(in the rows, 128 means zero)
The rows of D fall into 5 groups, which share some directions, and each row is roughly a mix of its group's hidden directions, except one row that fits no group.
D (186 x 10):
[[ 68  87 142 149 128 107 125  96 135 123]
 [108 132 130  95 178 134 140  93 153 166]
 [ 92 142 138 137  80 136 111 162 159  95]
 [ 90 119 137 126 110  83 176 135 156 150]
 [100 134 149  65 144 128 150 131 144 165]
 [120  89 124 156 143 139 177 145 123 174]
 [100 114 122 146 105  82 178 128 156 142]
 [169 144 142 104 151 183  94 133 127 125]
 [151 150 100 152  97  66 130 139 141 134]
 [126  88 150 161 147 152 164 140 148 168]
 [108 114 122 157  98  87 176 132 156 145]
 [109 111 114 158 100  82 172 133 152 146]
 [159 134 149  63 123 143 111  96 144 124]
 [100  98 118 105 173 130 156  90 104 148]
 [151 143 115 143 108 185 123 148 143  83]
 [149 126 110 194 119 125 112 122 115  86]
 [150 156 111 128  93 107  92 175 150 111]
 [ 99 121 155 164 137 173 120 104  96 100]
 [190 121 115 154  95 113 121 103 119 103]
 [118 187 128 114 151 152 128 159 138 169]
 [190 167 135 139 119 162 129 152 120 139]
 [120 121 146 107 148  68 131 114 100 169]
 [ 89  67 123 116 126  96 134 105 131 104]
 [ 80 166 171 135 113 139 135 158 116 107]
 [ 92 110 112 159 104  70 153 130 127 135]
 [ 86 170 116 162 132 116 122 111 147 171]
 [143 138 151  61 160 152 106 131 132 118]
 [116 182 134 154 145 173 137 123  99 150]
 [145 178  97 114 123  89 123 102  95 114]
 [153 124 167 133 102 120 143 126 194 130]
 [160 148 145  97 157 182  96 131 123 119]
 [155 169 109 140 102 157 124 177 106 114]
 [170 129 124 119 157  79 146 162 109 151]
 [146 117 150 140 156 185 111 121 159  94]
 [165 172 146 128 134 172 128 168 123 146]
 [ 92 115 128 125 105  83 170 139 147 163]
 [105  88 154 116 156 131 160  85 113 153]
 [140  97 143 143 138 134 154 151 194 115]
 [162  96  95 130 140 138 105 179 153 140]
 [135 129 124 187 152 108 104 112 125  83]
 [152 169 143 175 133 110 107 172 138 132]
 [171 132 114  88 105  83 136 149 141 152]
 [154 100 133 100  85 111 129  84 153 151]
 [187 113 135 105 156 128 131 148 173 130]
 [132  98 153 127 165 163 115 113 176 102]
 [130 149 143 146  99 142 128 142  56 118]
 [174 103 129 109 139 119 151 147 186 126]
 [108  95 159 144 164 180 129 126 141 152]
 [155 169 111 131  95 143 129 173  92 115]
 [180 108 104 133 178 122 120 115 133 160]
 [154 112 157 109 138 151 151 153 185 111]
 [146 149 111 107  85 121 138 189 110 126]
 [138 135 164  61 149 148 123 129 154 132]
 [ 74 163 109 106 101 111 130 125 108  93]
 [100 111 117 106  94 103 184 122 147 151]
 [116 122 166 150 108 145 159 129 145 187]
 [118 125 165 136 109 156 130 119  61 115]
 [107 140 133  65 178 134 129 119 131 146]
 [103  81 187 125 113 137 139 139 149 145]
 [169 142 141 118 143 195 113 110 141 127]
 [129  92 168 131 119 158 154  82 142 153]
 [ 99  93 138 113 169 105 129 100 170 145]
 [112 116 113 176  81 109 170 130 136 141]
 [106  88 161 131 149 161 159  90 130 149]
 [118 134 119  81 176 134 148 112 152 167]
 [131 157 101 131  93 125  98 180 145  99]
 [150 134  90 125 145 112 124 128 198 136]
 [101  92 137 185 143 138 138 124 145 165]
 [159 107  83 141 184 149 130 127 117 141]
 [143 143 129 103 162 167  78 125  94 117]
 [121 171 103 125 103  92  94 115  92 108]
 [105 114 159 157 141 177 119 103 109  91]
 [ 96 131 137 169 119 163 127  95  84 108]
 [148 153 146 137 141 171 120 112  75  96]
 [149  92 145 125 151 151 168 157 172 131]
 [ 92 108 126 132 174 154 159  89 106 133]
 [189 166 126 125 125 162 136 156 116 137]
 [ 93 174 156 153 118 101 122 135 113  89]
 [127 111 191 139  83 141 130 152 147 131]
 [ 98 127 118 122 160 117 162  95 156 176]
 [108 138 124 101 145 155  99 101  68 136]
 [ 71 100 111 132 132  91 130  88 137 131]
 [135 122 143 113 173 130 158  88  93 163]
 [126 161  77 129  81 114 146 146 111 149]
 [ 77  92 109 110 133  85 133 107 152 136]
 [ 91 152 150 175 123 115 101 112 157 156]
 [144 111  70 138 174 134 111 161 128 125]
 [141 143 159 124 147 179 120 131  81  97]
 [169 135 111 114 144 147 121 144 190 105]
 [ 96 147 163 104 100  89 144  96 102 122]
 [153 131 133 165 138 169 112  88 140  87]
 [148 148 127 145 130 157  82 166  84 120]
 [119 142 178 140  84 131 127  96 151 162]
 [101 144 139 100 138 165  95 101  80 135]
 [162 123 121 154 102 119  97 162 104  82]
 [160 108 133 118 143 131 153 164 186 107]
 [114  68 115 122 107  86 141 140 159 122]
 [140 131 128 134 162  70 121  80 127 149]
 [ 88 113 116 148 101  73 161 137 130 142]
 [144 165 117 130  93 144 132 170  80 115]
 [ 91 145 142 150  96 127 116  90  90 160]
 [179 116 156 124 116 159 131 177 121 108]
 [147 123 112  99  94  72 141 131 129 167]
 [132 106 149 133 158 175 115 118 169  90]
 [ 64 153 122 133 150 129 137 124 143 172]
 [159 133 126 173 149 147  95 105 124  83]
 [117 111 142 123 158  75 127  86 123 166]
 [128 125 100 166 110  78 115  93  98 142]
 [107 111 102 171 131 104 114  94  81 124]
 [135  89 139 106 157 163 153 143 161  91]
 [ 74 136  95 137 135  98 138  93 141 159]
 [ 98 115 117 176  93  87 160 132 131 137]
 [103 134 123 110 174 133 153  90 154 168]
 [143 132 109 173 171 132 100  97 121  94]
 [178 134 155 129 123 173 134 169 110 114]
 [124 104  95 146 105 101 164 127 162 170]
 [ 91 108 115 152 100  76 165 117 136 132]
 [181 144 109 109 140 152 123 140 179 112]
 [141 151 156 122 147 175 116 133  82  94]
 [111 134 137  69 129 140 157 142 142 175]
 [ 86 174 133 143 148 138 133 158  95  98]
 [111 101 119 114 163 104 129 109 191 137]
 [128  67 162 138 156 139 143 109 144 157]
 [103 140 111 175 144 123 105 128  71 145]
 [120 150  91 126 104  85  98  97  93 118]
 [132 107 132  74 130 145 118  71 109 127]
 [ 75 113 134 145 112  92 136 110  86 150]
 [ 85 179 140 130 111 107 128 139 103  91]
 [ 99  88  91 111 135 124 177 106 106 130]
 [109 117 166 114 102 154 139 136  66 127]
 [185 162 124 160 114 153 129 109 101 127]
 [179 119 135  95 134 159 134 141  93  93]
 [105 115 166 114 103 152 139 133  66 130]
 [119 110 114 168 116 104 148 119 128 192]
 [162 138 144 139 160 163 102  98 142  84]
 [151 122 109 190  95 123 119 139 110  95]
 [189 139 127 142 101 152 107 147 162 141]
 [118  98 193 135  95 131 130 150 151 136]
 [116 128 128 118 131 147 169 102 163 186]
 [136 152 140 134  96 140 131 143  57 116]
 [125 103  92 113 112  77 139 134 172 148]
 [125 192 142 146 148 162 112 110 108 148]
 [108 109 112 156  97  83 172 131 149 147]
 [109  97 119 128 157 119 124 110 197 140]
 [147 155 162  88 119 146 116 143 170  94]
 [ 92 113 120 148 115  58 143 144 126 129]
 [ 74 108 139 141 118  92 136 109  91 154]
 [161  71 120 125 148 152 136 112 146 165]
 [130 121 114 186  83 117 161 143 139 146]
 [160 146 132 169 117 153 125  95  84 103]
 [156 178  78 120 139 118 125 103 100 121]
 [ 96 136 116 131 127 134 107  95  61 140]
 [ 74 169 127 112 114 114 140 124  93  98]
 [ 88 158 135 122 121  87 115 170 110  98]
 [143 134 162 146 111 179 152  83 134 141]
 [140 177 136 114 148 173 134 170 115 145]
 [117 100 169 124 146 180 147 125 145 163]
 [136 117 154 158 160 151 112  67 127 115]
 [105 126 128  87 111  97 146 178 108 157]
 [ 66  96 163 133 134 112 107 138 150 118]
 [ 95 101 141 120 160 134 160  75 108 141]
 [ 95 143 119 155 130 130 106 109  64 150]
 [153 126 186 105 124 158 123 107 165 144]
 [135 121 148 162 159 156 112  68 131 112]
 [160 159  99 151 109 162 120 149 141  84]
 [145 103 132 124 185 122 147  93 107 162]
 [126  89 155 107 158 180 150 133 154 125]
 [123 111  87 151 123  83 107  85 104 124]
 [151 109  91 125 141  93  95 178 143 125]
 [115 176 116 117 106  83 111 152 106  97]
 [156 157 129 120  93 144 130 175  85 111]
 [137 156  84 142 109  71 111 133 111 111]
 [ 94 150 135 149  99 124 113  94  79 155]
 [124 143 111 115 118 143 104 178  73 146]
 [ 90 108 183 144 163 133 153 116 114 136]
 [120 151 136 121  94  85 100 177 137 106]
 [168 116 124  87 121 116 150 138 178 101]
 [140 172 138 129 146 166 112 128  80  96]
 [ 82  85 150 160 126 131 133 101 106 101]
 [101 104 168 148 143 170 122  95 107 101]
 [163 155 116 169 117 159 147  99  91 133]
 [111 133 134  76 154 140 160 112 157 167]
 [126 110 183 149 126 156 105 140 106  86]
 [138 147  95 140  96 128  94 173 156  99]
 [103 124  86 116 159 141 123 140  68 122]
 [104 137 144 143 102 124 134 122  53 126]]
Here is one row of each group, with its name. Which group are the others in?
[113 107 104 140 109  90 146 126 175 170]	S
[118 132  97 147 131 104 102  96  70 150]	Q
[138 169  94 146  80 134 137 140  87 122]	P
[145 129 139  88 117 185 143 106 146 160]	J
[105  84 158 143 135 179 141 134 157 141]	H

[125  94 134  98 173 182 145 142 129 136]	Q
[114  84 143 120 154 172 157 140 165 141]	Q
[115 107 113 126 160 101 127  97 186 150]	P
[ 88 118 186 147 152 152 155 117 117 133]	H
[114 119 168  88 140 185 119 112 146 122]	Q
[165 131 126 171 149 145 109 100 141  81]	J
[129 116 110 190  83 113 155 134 133 141]	J
[154 135 140  93 121 193 131 116 139 156]	J
[166 134 121 113 153 165 120 140 183 106]	P
[152 132 107  94 106  74 138 149 139 163]	P
